50 stands for zero in the data rows.
Some points, each followed by its number:
np.array([34, 50, 58, 34, 49, 60, 26, 64, 51, 38, 59, 37, 65, 30, 54, 22]) 0
np.array([47, 47, 71, 41, 63, 58, 24, 42, 53, 44, 43, 51, 60, 58, 50, 38]) 1
np.array([59, 28, 49, 48, 57, 52, 39, 61, 59, 46, 25, 54, 54, 75, 41, 54]) 2
np.array([38, 36, 69, 43, 57, 26, 55, 79, 32, 44, 70, 62, 59, 41, 59, 24]) 3
np.array([58, 52, 61, 33, 37, 59, 76, 43, 78, 78, 41, 72, 48, 42, 51, 61]) 4
np.array([54, 55, 58, 45, 42, 51, 82, 64, 84, 55, 33, 64, 44, 46, 73, 57]) 5
np.array([57, 31, 48, 40, 39, 36, 41, 42, 71, 65, 40, 66, 49, 51, 65, 73]) 6
np.array([41, 24, 58, 40, 55, 39, 36, 71, 47, 57, 63, 55, 66, 52, 41, 49]) 7
np.array([36, 53, 40, 20, 54, 56, 43, 34, 43, 34, 42, 39, 63, 39, 47, 31]) 8
np.array([51, 54, 82, 66, 43, 38, 50, 59, 49, 66, 39, 47, 49, 51, 76, 60]) 9
np.array([63, 62, 53, 68, 42, 56, 74, 60, 66, 62, 34, 54, 41, 70, 59, 65]) 10
np.array([52, 43, 62, 62, 36, 39, 55, 56, 44, 67, 63, 60, 42, 47, 57, 41]) 11
np.array([65, 46, 43, 61, 48, 42, 55, 55, 73, 70, 37, 51, 43, 34, 50, 79]) 12
np.array([26, 52, 43, 29, 57, 63, 28, 31, 56, 35, 37, 55, 46, 28, 41, 53]) 13
np.array([54, 50, 48, 45, 34, 55, 39, 36, 58, 59, 50, 41, 45, 33, 26, 72]) 14
np.array([45, 35, 73, 32, 58, 31, 54, 80, 38, 46, 77, 64, 67, 45, 51, 21]) 15
np.array([56, 73, 54, 57, 60, 48, 64, 41, 22, 67, 55, 59, 52, 78, 41, 22]) 16
np.array([55, 54, 45, 54, 33, 60, 43, 34, 60, 54, 53, 42, 44, 31, 30, 70]) 17
np.array([66, 78, 68, 49, 40, 80, 46, 45, 81, 51, 47, 39, 48, 46, 24, 97]) 18
np.array([48, 36, 35, 58, 45, 37, 38, 54, 61, 42, 58, 52, 28, 43, 52, 77]) 19
np.array([41, 41, 50, 43, 70, 37, 38, 54, 11, 28, 78, 43, 63, 55, 51, 25]) 20
np.array([26, 31, 28, 43, 63, 67, 38, 48, 49, 25, 62, 55, 61, 30, 38, 28]) 21
np.array([47, 45, 48, 47, 71, 52, 42, 39, 28, 34, 66, 62, 48, 40, 50, 35]) 22
np.array([43, 43, 72, 43, 59, 55, 23, 38, 59, 47, 39, 56, 59, 59, 51, 41]) 23
np.array([68, 32, 34, 60, 66, 51, 45, 44, 59, 55, 54, 50, 52, 62, 36, 59]) 24
np.array([16, 60, 48, 72, 34, 41, 71, 55, 42, 61, 34, 53, 48, 48, 73, 46]) 25
np.array([56, 62, 48, 63, 45, 51, 84, 46, 38, 56, 52, 50, 46, 76, 44, 47]) 26
New points follow, each followed by the numbers of its five nearest points above, smallest number first.
np.array([42, 41, 49, 42, 72, 41, 35, 53, 20, 26, 75, 40, 63, 54, 47, 32]) 0 3 7 20 22
np.array([46, 47, 48, 47, 70, 55, 49, 38, 28, 37, 64, 55, 52, 50, 46, 31]) 1 8 20 21 22
np.array([45, 60, 82, 68, 43, 36, 58, 62, 46, 67, 37, 46, 45, 55, 78, 62]) 5 9 10 11 25
np.array([31, 37, 32, 50, 57, 69, 46, 44, 49, 31, 63, 48, 61, 30, 38, 31]) 0 8 13 21 22
np.array([57, 50, 52, 55, 33, 55, 77, 36, 47, 65, 62, 53, 60, 61, 37, 46]) 4 10 11 16 26
np.array([65, 54, 53, 56, 63, 56, 52, 48, 48, 50, 60, 55, 41, 51, 27, 55]) 14 17 22 24 26
np.array([61, 66, 36, 59, 20, 53, 71, 42, 64, 78, 47, 70, 36, 64, 54, 51]) 4 5 10 11 26
np.array([66, 81, 67, 65, 33, 56, 64, 34, 57, 77, 39, 37, 44, 59, 58, 63]) 4 9 10 12 26
np.array([47, 53, 70, 54, 47, 58, 46, 60, 74, 67, 35, 44, 51, 47, 53, 99]) 6 9 10 12 18
np.array([59, 38, 54, 47, 63, 50, 60, 49, 33, 36, 69, 56, 45, 53, 41, 37]) 7 11 20 22 24
np.array([41, 67, 47, 79, 40, 63, 70, 42, 63, 60, 31, 41, 51, 48, 62, 81]) 9 10 12 17 25
np.array([42, 50, 45, 64, 34, 45, 70, 60, 54, 56, 54, 66, 49, 49, 56, 52]) 5 10 11 25 26
np.array([58, 69, 55, 41, 68, 58, 32, 16, 33, 47, 48, 30, 67, 75, 31, 50]) 1 8 16 23 24
np.array([43, 38, 47, 47, 74, 37, 33, 52, 10, 25, 79, 45, 61, 54, 49, 25]) 3 15 20 21 22
np.array([55, 32, 33, 59, 38, 53, 47, 47, 63, 64, 52, 49, 70, 44, 46, 52]) 6 12 14 17 24
np.array([48, 53, 33, 42, 44, 49, 63, 37, 24, 51, 57, 78, 42, 39, 41, 23]) 8 11 16 22 26
np.array([41, 47, 41, 29, 59, 50, 29, 62, 70, 33, 36, 45, 38, 1, 59, 50]) 0 8 13 19 21
np.array([55, 44, 64, 42, 60, 58, 32, 48, 55, 42, 69, 58, 61, 46, 42, 29]) 0 1 7 22 23
np.array([50, 81, 63, 85, 22, 51, 79, 39, 65, 81, 33, 62, 33, 69, 73, 79]) 5 9 10 25 26
np.array([50, 47, 35, 53, 60, 54, 33, 42, 61, 32, 4, 25, 49, 68, 71, 80]) 2 6 19 23 24
np.array([56, 26, 46, 50, 60, 51, 41, 57, 55, 49, 29, 61, 54, 71, 37, 46]) 1 2 7 23 24
np.array([54, 41, 61, 46, 64, 53, 61, 50, 31, 38, 66, 56, 47, 53, 42, 31]) 3 11 15 20 22
np.array([54, 25, 29, 40, 85, 40, 14, 42, 31, 36, 41, 54, 44, 51, 56, 27]) 1 20 21 22 23
np.array([59, 73, 58, 61, 57, 46, 59, 39, 17, 68, 57, 55, 55, 82, 32, 20]) 11 16 20 22 26
np.array([41, 73, 58, 47, 47, 61, 57, 24, 45, 46, 44, 51, 41, 55, 51, 50]) 1 8 17 23 26
np.array([41, 46, 36, 30, 57, 48, 32, 63, 69, 32, 38, 47, 38, 2, 62, 52]) 0 8 13 19 21
np.array([51, 46, 37, 51, 62, 55, 36, 47, 64, 34, 5, 27, 46, 63, 69, 85]) 2 6 10 12 19
np.array([62, 62, 47, 58, 47, 62, 67, 61, 66, 54, 42, 55, 43, 60, 57, 55]) 4 5 10 12 26
np.array([25, 53, 49, 25, 55, 58, 27, 33, 59, 33, 34, 53, 48, 25, 49, 57]) 1 8 13 14 23
np.array([43, 52, 47, 60, 32, 45, 73, 61, 52, 55, 62, 63, 52, 54, 56, 43]) 5 10 11 25 26
np.array([51, 34, 59, 47, 65, 41, 41, 61, 52, 55, 53, 41, 67, 57, 50, 50]) 1 2 7 23 24
np.array([49, 57, 53, 57, 35, 59, 31, 35, 75, 53, 56, 47, 44, 38, 69, 61]) 6 12 14 17 19
